Rows are one point carried round by a steady rotation, each followed by how many steps it has turned.
The counts run from 0 to 745.
[155 200  76 114 146  98 146 134 158 118 106 162  76 110  99 170 144 115
 144 122  96 111 126 109 157 150 120 128 119 132 173 108 142 116 127 122
 137 135 143 136 151 186 128 103 135 118 123 104 136 111 165  63 123 150
  87]
742
[152 133 104  88 119 153 122 156 114 136  95 197 142 106 114 191 137 131
 112 131  99 129 145 135 160 159 138  97 120 128 114  76 157 116 151 162
 119 182 114 128  76 132 129 141 126 123 112 103 109 117 180 115 135 148
 110]
586
[104 174 107  98 124 149 107 155 166 146 102 142 110 164 127 150 187 105
 146  95  84 124 106 125 121 140  87 161 100 119 126 140 166 128 124 128
 121 132 119 130 114 150  92 117 127  78  88 118 150 146 151 102 116 159
  73]
708
[124 130 107  98  83 152 170 121 143 123 151 173 112 139 111 140 121 139
 107 107 154 181 140 133 142 155 124 116 125 203 133 116 146 125 132 100
  73 157 144 150  84 102 128 149 129 162 146 104 138 119 178 137 134 152
 107]
638
[139 143 114  89  66 117 111 129 141  83 116 130 139 147 169 119 127 108
  64  97 130 142 111 137 143 163 158 108 139 150 125 134  98 137 158 152
  98 183 146 167 126  75 105 186 116 131 150 136 169 113 119 103 123 134
  76]
108
[160 144 122  87 124  94 101 145 147 111 127 183  98 135 127 166 142 127
 146 100 137 164 119  84  94 126 125  96 144 128 147 144 161 112 129 122
 155 165 132 106 169 140  99 158 150  56 120 135 161  93 154 108 121 125
  70]
385
[117 162 121 109 113 109 101 141 191 140 130 135  93 188 115 161 179 112
 138  96 103 123 117 133  99 132  83 143 110 130 166 153 159 104 115 139
 108 118 123 127 138 162 102 109 148  71 119 123 188 129 141  97 137 146
  87]
376
[138  94 164  95 134 106 104 141 142 107 137 168 117 151 113 147 156 176
 103 132 117 182 123 160 111 172 136  99 157 156 130 124 169 108 120 181
  92 145 141 149 109 145 142 129 134  82 145  94 122  84 156  77 154 115
 133]
321
[125 163  77 121  93 120 105 121 145 128 108 158 117 128 156 152 102  79
  93  91 138 176 145  99 155 112 114 105 100 170 145  98 130 112 142  99
  92 163 123 147 115  92 113 143 136 147 124 132 204 104 143 132 152 163
 104]
582
[ 54 142 128 115 101 104 102 155 146  94  98 116 132 196 153 118 165 119
  99 105 119 173 137 145 134 125  96 122 111 150 138 127 136 100 117 142
  82 115 149 177 121 114 114 134 115 104 116 115 195  99 125  84 164 153
 102]
432
[119 155  98  87 140 148  88 152 120 138  78 174 147 118 155 178 144  85
 126 114  92 157 118  99 143 121 123 134  95 118 126 101 181 109 126 111
 142 161 116 126 111 149 106 144 127  84  72 133 147 113 170 121 137 153
  85]
136
[ 47 131 147 104  93 125 125 155 148  88  95 126 139 175 145 110 170 137
 105 111 128 163 131 151 136 141 110 117 131 154 123 123 130  98 131 153
  71 125 150 178 103 105 135 142 110 117 130 103 157  95 148  84 159 146
 127]
431
[119 133 127  79 141 151 111 147 113 128  87 192 145 111 129 168 156 131
 107 127  90 143 121 136 139 155 138 117 130 134 111  94 184 125 123 156
 119 166 119 142  68 142 122 146 128 106  91 104  93 120 177  98 138 133
 116]
138
[105 111 142  95  69 114 148 145 154  91 156 149 108 180 116 118 148 161
 106 106 160 163 122 155 108 150 129 109 153 193 140 154 135 114 140 140
  77 147 149 159 124 104 128 147 129 122 172 110 155 112 166 113 130 129
  99]
381
[129 170  81 102 102 137 106 129 139 133 120 175  96 126 155 160 127  89
 129  86 131 185 116  79 127 124  95 121  92 170 132 121 157 117 127  69
 120 153 116 130 127 122  92 147 145 113 100 138 181 119 172 136 124 159
  75]
641
[140 194 106 123 122 151  82 161 153 136  89 157 107 125 154 166 163 108
 129  96  73 141 107 127 154 151  80 132 103  97 131 118 144 127 139 149
 138 149 105 131 129 132 108 126 122  90  97 134 177 135 134  87 141 165
  93]
368
[116 123 114  67  97 151 153 140 109 103 120 194 118 100 125 156 119 148
 106 132 145 192 144 130 141 149 146  92 124 180 114  98 157 117 135 106
 106 167 139 146  94 111 141 156 123 147 135  92 113 108 196 119 139 138
 129]
131
[157 144  93 124 180  94  92 114 162 144 125 156  97 108 125 159 117 118
 109 119 107 180 136 110 139 132 126 126 130 160 185 114 174  99  89 111
 133 136 148 138 111 169 123 117 168 109 103 119 149  93 152  79 156 131
  96]
576
[ 89 152 117  86  63 171 163 164 128 109 105 159 136 147 121 138 158 140
 107 124 113 126 117 156 161 180 113 133 106 150  89 108 133 130 157 157
  79 159 119 164  86 102 125 149  98 140 121 105 116 155 175 118 114 150
 116]
704
[118 120 128  67  95 181 152 157 140 138 119 180 147 137 106 161 150 139
 100 122 110 124 118 157 140 182 119 138 118 166 106 109 168 141 150 164
  89 173 113 147  56 125 121 151 125 131 124 102  99 151 174 125 119 132
 107]
81
[ 90 147 119 108  94 146  80 131 151 118  98 122 140 160 173 118 160  97
  77  93  88 155 106 154 143 143  84 145 102 162 120 141 139 142 120 139
  85 142 123 176  81  98 102 140 110 124 102 136 175 133 122  98 149 155
  93]
142
[ 74 137 132  90 104 167 101 128 145 117 106 123 157 151 172 119 158 109
  62 106  98 153 110 163 150 155 109 136 119 167 106 122 140 134 129 141
  81 150 136 187  64  90 114 141 104 134 106 114 148 121 141 110 153 146
 111]
141
[179 136  86 111 144 107 130 135 133 131 118 192 108 103 105 209 111 132
 116 127 110 164 152 113 160 155 136  90 129 142 156  89 168  95 128 150
 112 166 139 137 113 149 148 125 157 121 140 106 144  90 162  92 145 138
 119]
71
[ 76 150 122  69  85 106 133 142 128  76 100 128 143 155 157 113 127 103
  85 105 151 153 120 113 132 133 165 115 142 145 122 133 104 127 152 122
 122 162 145 165 136  90  91 191 122 121 129 128 143 104 154 118 114 128
  77]
390
[144 156 105 122  92  95 119 148 175 118 131 164  86 171 120 163 154 114
 147  88 136 144 127 112 107 123  97 121 126 135 154 139 141  93 143 115
 121 137 125 115 173 127  97 143 144  70 146 135 208 114 140 115 136 152
  79]
268
[ 90 147 114  87  86 180 138 131 157 134 127 136 127 159 131 125 152 110
  91  97 120 131 117 161 137 166 100 158 103 180 116 133 141 154 138 132
  80 154 127 159  82  94 100 137 112 138 125 118 145 155 148 132 114 148
  95]
83
[110 149 106 101 121 123 184 144 155  93 116 138 121 142  75 141 134 141
  98 141 111 116 141 156 162 160 141 128 133 177 164 109 124 116 125 147
  89 137 176 181  90 147 151 123 127 167 160  88 116 107 154  74 138 131
 111]
629
[ 79 121 140  76 103 156 119 143 130 117  95 139 159 141 154 126 152 128
  73 124 108 154 113 165 149 167 129 125 127 164  91 116 151 139 129 160
  73 146 127 178  54  99 129 143 106 133 105 113 114 128 155 102 144 134
 114]
140
[142 126 101  88  94 140 159 148 121 115 108 180 134 116  99 180 105 142
  99 131 122 148 156 127 168 169 136  93 121 171 139  83 135 113 158 145
  82 174 143 157  87 111 150 133 125 161 149  97 133 102 170 121 146 140
 129]
73
[ 96 117 112  60 100 164 176 151 112 115 105 194 131 119 107 160 136 125
 118 129 136 149 137 122 133 150 135 116 127 175 108 104 164 124 134 113
 101 164 134 143  72 124 130 139 134 128 121  97  87 124 210 132 116 134
 102]
529
[108 182  86 127 127 100 129 134 156 124  95 119 111 157 124 161 116  83
 103 112 101 139 146 113 168 114 113 127 104 147 184 110 114  98 122 118
  98 122 153 169 137 143 117 129 126 146 123 116 195  91 127  83 141 165
  89]
292
